Rotation paths and how fast each direction turns (degrees a step)
Each turn is a multiple of 5 degrees from 10 to 175, or 0.
Each row of a path follows its step; steps can be skipped.
Path 1:
step 4: [  0 -32 -11   7   2  -2  36 -13  -8   3  28  -9  11  15  -3  24  -7  -6
  11   2   8   1 -11  19 -20  19   3   4  21  -9 -10 -23  14  -8  -6  -2
 -12 -10   0 -18 -15  13 -23  14  -6 -14 -15   1 -16   9  10  -3   9  31
  -3  -2]
step 5: [ -4  -1 -12   0  -3 -12 -11  -8  -5 -22  18   3   3 -13   4   8 -16 -24
 -12 -26   3 -21 -11 -12  18  -7   7  -9   1  -2 -12  13 -12  -7   2 -23
  -4  13 -12 -30  -5  13 -40  -3  -6 -14  13  -9 -16 -15   0   9 -17  35
  -3  11]
step 12: [  8 -24   7  -3  -6  -5 -18 -13 -28   7   4  -1   4  13 -18  -1 -12 -10
  -1  -1   1  -8 -15  -6 -21  12  -4  -3 -10  22   4 -11 -17 -18  -1  -2
 -11  14  -1  11  -8  26 -26 -17  20  32  -4   5 -15  12  23   2 -34  17
  -4   4]
step 14: [ 23   7 -18  21  20  -6  12   5   7 -14 -12  22  -3  19  -5 -12 -12  -2
  -1  -2   3 -37 -16  -7 -14 -21 -25   9  20  13   6  -7 -18 -14   8  -1
   3   3 -14 -13  21   7  -9   1  10 -26   6 -17  -2 -19   3  12   7  17
   5  22]
step 16: [ 16 -27 -21  22   1 -13  31   6 -18   0  22  -7  13 -17   4  31  -8  -2
  23  -6  -9   3 -20   2 -14   0   2 -10  15 -11  -5  18 -24 -10 -17  -3
  13  -5  -6 -19 -19   7  -6 -10 -20  21   3  -5  -5   9  12  -7   8   8
 -17   2]
step 19: [ -8 -17   9   8   7   7   7  -2   7  36  16   5  10   7  13 -15   7 -11
 -28   0  21 -18 -13  -9 -30   4   8   0   8  -8   7  10 -12 -19  21   3
   4   6 -16   8  -5  19   9   0  21 -11   2 -29   6 -17  14  16 -20   3
 -12  26]
step 21: [ -4 -24 -38   4  15  -7  19  -2 -11  -1  -9 -21   1  34  -9  12  13   6
   6   1 -13  -8 -18  15  -8   2  -1   1  19  11   3  -4 -19   7  25   3
  13   5  -1  -2   3  14 -19 -22  14  13   0   2   0  33  12  18  13  10
  18   1]
step 25: [ 23   9  -3  10   4  13  20  -4  -2  22   1   7 -11  24  17  11  -3  -7
 -18 -20  22  19 -32   0 -36  -8  -5  -2  22   4  24   8 -25 -13 -14   4
   8  15   7  -8 -13  11 -18  -2  11   2   6  -9   1  -2  -6 -14  11  -5
 -15 -14]
Speeds:
[ 3 -1 -3 -1 -4  0  5  1 -2 -1  5  6  2 -9  3  4 -3  4 -5  3  6  7 -4 -4
 -3  0 -3  4  3 -1  2  6  3  0  6  1 -2  0  1  4 -7  2  2  4 -7 -9 -1 -3
 -1 -7 -1 -2  6  2 -1  3] => 120
[-2 -2  0 -2  5 -1 -1  3 -4 -3 -8  2  7 -5 -5 -4  3 -2 -3 -1 -4  0 -3 -1
  0 -1 -4  2  3  0  3  7 -7  5  7 -1 -5  5 -7 -3  2 -1  0 -5  0  0  1  0
 -4  5  4  6 -4  4 -8  7] => 155
[ 0  3  3 -6  2 -3  3 -6 -5 -2 -3 -2 -3  5  1  4 -2 10  5  7 -1  5 -5  6
 -5  5 -2 -2 -2  3  3  1  1  5  0  2  2  6 -5  2 -1  1 -2 -1 -4  6  0  1
 -5  2  2 -5 -2  5  4 -6] => 80
[ 0  0  0  1  0  3  4  2  2  6 -4  0  5 -2  0 -4  6  2 -7  3 -3 -3  6 -5
 -8  6  8 -9 -3 -3  0  5 -1  5 -2  0  1 -2 -2  9 -2  4  0 -4 -3 -1 -3  3
  6 -1  2 -2 -2 -3  4 -2] => 40
[ 0 -9  0  0  5 -3 -9 -6 -1  1  7  0  5 -3  1  7  2  4  2 -7 -1  0  5 -1
  2 -1  6  3 -5  3 -2  4  0  6 -7  3 -4  3  0  1  1  3 -3  4  1 -5  5  5
 -1  1  0 -6 -2  3 -5 -2] => 60
[-3 -1  1  4  5 -3 -4  3 -5  2 -3 -2  8 -5 -6  4 -4  2 -6  3  3  1 -3 -7
 -3 -1 -1 -4 -5 -5  1 -6  0 -7  1  0  3 -3 -1 -5  5 -6 -2  5  1  0 -1  3
 -4  1 -3 -6 -1  5  9 -1] => 10
[  2   1   0   6   2   1  -3   4  -2  -1   1   7  -6  -2  -5   2  -6   2
   5  -1  -8   0  -6 -10  -5  -1  -5  -3   0   5  -4  -3   1   0  -8  -5
  -1   0   0   5   4   2  -2  -4  -5   1  -5  -1   3  -1   5  -2   1  -2
  -5   3] => 170
Path 2:
step 5: [  1 -11 -18 -24  -1   7   4  18  -6  -2  -9  29 -15  12  19 -17  -1   4
 -14   2 -22  -9   4  23  22  15 -10 -10   6 -19   7   7 -11 -15  -2   4
  25  -7 -18   7  -8 -27  12  -3  -9 -12  -9  16  -3 -19 -13  -3  -3  -7
 -20 -37]
step 8: [ -9 -14  -5  15  15  -3  -3  27 -23   4 -15  -1 -15  -8  30  14  10 -10
   8   0   0  25   1  12  10  12  -7 -18  21 -14  11  -5  -7 -20   8   2
  -4 -16  -1   6   4 -29 -15  19 -11 -22  -9 -11 -24 -13 -33   1 -11   0
 -10 -12]
step 9: [  0 -19 -25   4  11 -14  -7   9   5  12 -16  -2 -15   4  12   1  15  11
  -5   2 -17   7 -12  21  12 -14   3 -31  26 -32 -15 -36  -9   5  -1 -18
  11 -13 -19   5   7   8   9  12 -11 -14 -10 -10   5  15 -11 -18   4  -5
  -8 -23]
step 11: [ -6  19 -25   4   1   3 -10  28 -18   8  -6 -21  -2 -27  19 -12   5 -17
 -25 -12   1   4  -9  -5 -14  11 -10  -1   2 -16 -18   1  -7 -36  13  -8
 -15 -22  10  17   7 -12  -4   3 -13  -4 -31 -14   6   9  -6 -18   4  21
  -3  -8]
step 13: [  4  -7  -2   1  15  -7   3  -5 -15 -25  31 -15  -6  13  24   3  24 -20
  -4  -5 -14   1 -10   2  37  16   3 -23  -4 -10   0 -12   5 -11  -7 -20
  12 -27 -15  34   1 -11  -3   8  -4  -1  -5 -16  20  -4   3 -15  -7 -11
  -5 -21]
step 14: [  5  -6 -23  -3  27  22   9   6 -17   7   2 -24  -5  -5  18 -18  10   2
 -22   9   4 -23 -13   7  16   1  20   0  18  14 -28 -18  -6 -13  22 -14
   4 -22  -9  14   3 -19 -10  -3  -6   3  19  -7  23   8   5  -3   1  19
   9 -22]
step 15: [ -6  17 -21   6  15   4   7   4 -14 -21 -14 -15   3 -12  18 -44  -4 -37
 -18   2   2  -6  15  -9  17   3  -6   7  21  -8 -13 -26 -19  -7  -9   3
  11   5 -13  16   4  10  -4  -1 -15  -3   2  -3  17  -5  18  -9   1  19
   4  20]
step 20: [-13   3 -19 -12 -13   5   5  18 -31 -14 -13  13  -2 -27  27  -9  -7   3
  -4  18  -3  -4  27  -9   7  -9 -11   2  11 -31 -20 -17  12   6   7 -10
  23   8 -20  -9  -5 -24  -2  13   5  30  -8  19  -4   5   3   2   2  -2
 -20  -1]
Speeds:
[-1 -3  3  4  1  3 -6  4  0 -2 -1 -4  0  3  4  1 -3  5  0  2 -1  1 -2  6
 -1 -6 10 -1  3  3 -3  0  0  0 -3  5 -6  4  4 -3  0 -9 -6  2  1  4  2  1
  1 -9  5  7 -7  2  0  1] => 170
[ 3  3  7 -3  1  1 -3 -3 -6  2  7  3 -2 -4  4  1 -3 -5 -4 -3 -3 -6 -8  0
 -5  2  8 -1 -1  0  5 -5  1  3  5  7  0 -4 -8  3  3  5 -5 -1  2 -1 -1 -1
  1 -1  3 -4  0  5  3  4] => 25
[ 7 -3  4  1  1  4  4  0 -8 -4  4 -3 -3  6 -3  0  4 -9 -7  2  3 -3  0  4
 -1 -7 -6 -2 -2  2 -4  0 -1 -1 -2 -9 -4  0  3  1  1  2  2  6 -1 -4  1 -3
  2  5  6  3 -3  7 -1  4] => 20
[ -1   2  -4   8  -1   2   1   3   5  -3   3   3   2  -2  -3  -6 -11   0
  -2   3 -10  -6   4   1  -8  -4  -1  -4  -7  -2   3   5   1  -8   3   0
   2   3   2   0  -3   0   3   1  -2  -2  -8  -1   2  -3   4  -1   3   3
   2  -1] => 70
[ 2 -7  8  6  0 -7 -1 -5 -1 -5  0  1 -6 -3  7  4 -2 -2  4  4  0  8  3 -6
 -3 -5  2 -3 -4 -4  4  1  3 -5  2 -1 -3 -4  1  2 -2  0 -3 -7 -4 -2  5  0
 -3  5  0  1 -1 -3  4 -5] => 80
Path 3:
step 1: [-10  -7   7 -18   9 -14  24   1   2  28  -7 -17   4  -3  -9  34  -2  18
  14   4  -6  -5   2   0  -7  -9   8  20 -14   2   3  12   3   5  18 -26
 -16  -8 -17  11  -5  -5  26  -9   6  39 -16  -1 -13  -8  16  -8  -7  33
   5  25]
step 6: [-21 -15  44   7  -5 -21  -8 -11 -14  15   1 -11   9   1  -6  29   0  29
  15 -23  15  -6  -5 -17   0  -8 -11  -2  -9   6   0  -1  22  29   4 -13
  12  14  -8   1  10 -13   8 -12   1   1  35 -14   4 -22  11 -17   8   4
  12   8]
step 8: [ -9 -10   7   1 -14 -23  -1  -9   2   4 -46   4  22  19  10 -11   3  13
  15  -3 -30  -9   9  16  -7 -26  37  -5 -14  -8   1 -10  23 -11  -4  -7
   5  13  -6   9 -19   1   2 -16  16   5  -5  -8   7  -3   0 -22  20  -8
  19 -21]
step 10: [  2 -14   6   6  -1 -38   0 -13  -5   4 -11  20  -7   9   1 -20   9   5
  -6   6  10  32   2 -13   7 -17  19 -20 -16  -9  -4  -9  -2  36   7  16
 -13  -6 -22  -1  -7  -8  12 -14  25   6  14 -12   6 -15  -5  36 -19  19
   3  -8]
step 11: [  5  -8   9  -2  19  17 -13 -27   1   3 -18 -12  -2  13  22  31  21  12
   6  -1  18  17 -15 -15   9 -23   3  -8   5   8   8 -17   4 -20 -12  18
  -3  -3  21   6 -11 -17 -12  -6  -8  -6  31 -11   1 -19  14  -7  -4  -3
  40  14]
step 13: [  0  -3  20  13   7   3 -12  -7 -17  -7 -26   6 -18  21  -8  15  15  -4
  36   6 -28  -8 -15   4  10   3  24  15   4 -24 -28  -2  22  15 -16  16
   7 -12  13  -5 -13   9  22 -14 -13  23 -14  -2 -13 -12   7  -1  -6   8
  14  -4]
step 18: [-13  -2  16  19  25  -1 -30 -17 -43   7 -10  -7 -11  22   1  12  13   5
  -7 -19 -13  -8  27  13  -1  -3 -26  15   4  -6  17  -2 -13  16   2  -9
   2 -20  19  11  -8  19  21  12 -13   4  -6  -1  -9 -15  15   8 -14 -10
   6 -12]
step 25: [-28 -12  25  -7   9 -12 -18   2  24  -4  -7 -29  -9  17 -16  11   4  18
   4  -4  13  -8 -29 -13 -12   2 -15   5  -4 -20   3  22  17  15  -5  13
 -12 -31   2  10  -7  18  -9  10  12  -7  10  -3  14 -15 -16 -20  -1   0
  34  -2]
Speeds:
[ 8  0  2 -2 -1  0  5 -2 -1 -3  1  5  5 -1  2 -3  0  8  0  3  2  1 -1  3
 -2  1 -8 -8 -6 -2 -6 -2  7 -1  3  1  2 -1  0 -2  3  8  1  5  2 -4  2 -3
 -1 -2  2 -4  4  8  8 -6] => 20
[  0  -2  -1   2   1   2  -1   1  -1   2   9  -3   5   5 -11  -2   1   5
   3  -3  -8  -1   2   5   7   2  -1  -2   2   7  -2  -7   1  -7   0  -2
   3   2   2  -4  -7   0   6  -3   1  -1  -3  -2  -2  -1   6  -3  -4  -3
   0   0] => 70
[ 0  2  5 -6  0 -8  1  0  0 10 -2  6 -3 -1 -1 -8 -5  4  0 -4  2  0  0 -1
  3 -2 10  0  1  4 -2 -2  4 -2  0 -8 -6 -1  1 -9  5  1 -2 -6 -2  4  2  3
 -1 -1  1 -1  4  4 -3 -1] => 160
[-4 -1  1 -5  2 -1  9 -7 -2 -3  1 -3 -1  0  3  4  1  5  5 -1  3 -6 -3 -1
 -4  9  2  8 -2  3  0 -2  0 -2 -2 -1 -3  9  4 -1 -7 -6 -3 -1  2 -8  1  0
  2  0 -2  3  4  3  1 -5] => 135
[  5  -6  -5  -2   6  -2   3   0   0  -2   2  -1   1   7  -5  -3  -4   0
  -2   5   2  -1   4   2   1   2   0   6   4   4  -1   6  -9   7   1   2
   3  -6   2   0   1   4   1  -4   2   3   4  -3  -5  -2  -2   5   4   3
  -4 -11] => 135
[-8 -1  5 -2  1  2 -7 -3  3 -5 -4  6  2 -2 -5 -6 -3 -6  2 -4  1  3  1  2
  0 -3 -3  4 -1 -6 -1 -3 -2 -1  1  1 -2  6  4  0 -5  9 -2 -2  0 -1 -4 -2
  4  3  0  8 -7  6  1 -5] => 140
[  5  -2  -6  -1   0  -3  -3  -3   1   3   2   0   6   5   3   5  -3  -5
  -3   0  -2   6  -7  -5   3   1   2  -2  -4  -7   0  -1  10   1  -2   6
  -1  -1   1  -2  -7   4  -2 -10  -4  -5   3   0  -1   1   0   6   3  -5
  -2  -1] => 20
